Each row has a name. Each piece below is followed by the name of the row it came from, unless a question asks for something else. Each question is about the rows just above it. Some pieces are copies with a little noise.

[153 169 154 154] = (97)
[169 155 154 153] = (33)
[169 154 153 153] = (114)
Which row holds these entries in another order? [153 153 154 169] -> (114)
Which row holds these entries in another order? [153 154 154 169] -> (97)
Which row holds these entries in another order? [153 154 155 169] -> (33)
[169 154 154 153] is which row reordered? -> (97)
Which row holds these entries in another order? [153 153 169 154] -> (114)
Which row holds these entries in another order? [154 154 169 153] -> (97)

[121 101 122 114 124 129 132 133 165 157 100 165 138] : (51)
[133 165 100 124 129 165 132 120 138 114 122 101 157] : (116)
[124 128 132 128 103 117 132 156 105 115 153 124 127] : (14)
[120  78 158 124 146 135 128 112 136 121 110 161 126] : (147)
[122 109 136 128 134 148 114 112 145  95 114 145  90] : (26)
[139  96 146 119 114 122 138 133 112 155 140 147 156] : (154)
[120  78 158 124 146 135 128 112 136 114 122 112 108] : (167)
[ 78 108 112 112 114 120 122 124 128 135 136 146 158] is which row reordered? -> (167)
q: [119 110 134 128 135 152 114 112 144  94 117 146  89] -> (26)
Put [138 114 122 101 157 133 165 100 124 129 165 132 120] back in order: which row is it? -> (116)
Put [112 136 121 110 161 126 120  78 158 124 146 135 128] back in order: which row is it? -> (147)

[110 124 131 124 125 137 125 140 135  90 120 131 133 115 134 123 133 133
 135 140 130 124 134 108 111 106 129 141 142 146 145 118 131 141 120 127
 128 132 132 132 110 151 130 126 130 120 124 132 124 140 122] : (150)
[118 113 124 125 119 140 119 138 132 104 128 136 133 116 131 134 140 132
 142 137 130 115 139 112 106 107 126 142 144 148 153 128 129 143 119 127
 128 135 132 120 104 149 129 123 128 120 113 138 120 140 125] : (126)
[117 113 120 128 119 138 116 145 129 101 129 136 134 117 133 136 139 134
 140 135 130 116 138 111 106 104 126 142 145 150 153 128 130 148 116 129
 133 136 132 119 104 148 129 124 133 119 116 138 124 143 127] : (142)
[138 130 144 129 120 125 119 113 137 112 119 142 104 136 142 147 140 115
 128 140 127 128 120 106 120 134 140 133 132 139 131 126 149 132 143 104
 138 123 128 135 125 118 128 119 107 129 132 113 153 124 116] : (86)
[110 120 133 120 129 139 125 136 139  89 116 128 132 114 130 122 135 132
 135 140 129 119 135 108 109 109 130 141 142 147 148 115 132 137 121 129
 126 131 133 132 108 150 128 127 125 121 122 134 124 142 119] : (164)
[111 126 127 128 125 134 120 147 131  90 123 133 135 116 136 126 131 135
 132 136 132 125 132 107 111 102 128 140 144 146 144 117 131 145 118 129
 134 133 131 131 110 149 130 128 135 119 127 131 129 143 126] : (10)
[117 111 121 128 118 138 116 144 130 101 129 137 134 118 132 136 140 133
 141 136 131 115 137 111 106 105 125 143 146 151 154 128 129 148 117 129
 131 136 132 118 105 149 128 124 133 119 114 139 123 143 126] : (43)
[110 124 132 122 126 138 126 137 137  92 119 131 133 114 132 123 133 132
 136 141 130 123 135 108 111 107 129 141 142 146 145 118 131 138 121 127
 126 132 132 132 109 151 130 126 128 121 123 131 123 140 122] : (76)
[117 112 121 127 120 138 117 143 130 102 128 136 134 117 132 135 139 133
 140 135 130 116 138 111 107 107 126 142 144 150 152 128 130 146 116 129
 132 135 132 119 105 148 129 124 132 119 115 138 124 142 126] : (159)
[111 128 133 121 129 136 127 135 135  94 118 128 132 113 132 120 130 133
 135 139 128 125 136 110 113 110 132 141 139 143 142 117 132 135 120 127
 130 130 131 134 111 149 131 127 126 119 126 130 124 139 124] : (141)
[112 138 128 149 138 123 132 113 129 135 126 116 107 139 104 134 124 129
 132 128 120 144 133 106 104 128 125 130 137 120 119 127 140 136 118 125
 119 153 142 140 132 128 116 140 142 113 120 131 143 147 119] : (48)
Which row holds these entries in another order? [119 139 136 138 153 115 135 124 129 130 125 104 137 128 128 112 128 129
 142 106 131 126 123 149 142 134 128 140 113 107 119 133 140 143 120 113
 127 132 132 119 116 132 138 120 144 148 120 125 104 118 140] -> (126)
Which row holds these entries in another order? [124 116 138 130 144 129 120 125 119 113 137 112 119 142 104 136 142 147
 140 115 128 140 127 128 120 106 120 134 140 133 132 139 131 126 149 132
 143 104 138 123 128 135 125 118 128 119 107 129 132 113 153] -> (86)
q: [110 126 127 127 125 135 119 146 131  92 122 133 136 119 137 125 130 133
 132 135 129 124 130 109 109 101 128 139 146 148 146 114 133 144 117 128
 132 134 132 130 109 151 130 128 138 120 125 131 132 142 126] -> (10)
q: [139 131 144 129 121 126 117 112 136 112 120 142 105 136 142 148 139 115
 128 140 127 129 120 106 121 133 140 133 132 139 131 126 148 132 143 105
 139 123 127 135 125 118 128 118 107 128 132 114 153 125 116] -> (86)

[153 125 130 121 141 139 101 166 123]  (36)
[136 148 125 144  96 128 125 140 162]  (74)
[163 125 128 125 144 136  96 148 140]  (50)
[154 135 145 144 124 153 125  99 108]  (121)
[153 125 130 122 141 139 101 166 123]  (63)
[125 144 136  96 148 140 163 125 128] is which row reordered? -> (50)
Put [ 96 125 125 128 136 140 144 148 162] back in order: which row is it? -> (74)
q: [164 126 128 125 142 138  96 148 141] -> (50)
q: [153 125 130 122 141 139 101 166 123] -> (63)

[ 84 156 146 105  97 141] : (172)
[119 113 120 120 128 126] : (123)
[148 103 107 114 128 110] : (144)
[113 126 120 128 119 121] : (79)
[ 96 150 124  98  85 131] : (27)
[149  98 104 122 134 115] : (78)
[108 142 111 142 130  94] : (173)
[ 87 160 130  92  84 136] : (69)
[ 86 158 134 101  92 137] : (184)
[156 102 104 113 129 111] : (146)
Which row holds these entries in another order? [120 128 126 119 113 120] -> (123)
q: [114 125 119 129 117 122] -> (79)

[125 114 138 125] -> (18)
[122 138 126 133] -> (119)
[172  94 136 119] -> (82)
[138 127 122 133] -> (111)
Put [133 126 138 122] back in order: which row is it? -> (119)
Which row holds these entries in another order? [119 136  94 172] -> (82)
q: [172  94 136 119] -> (82)
q: [122 138 126 133] -> (119)

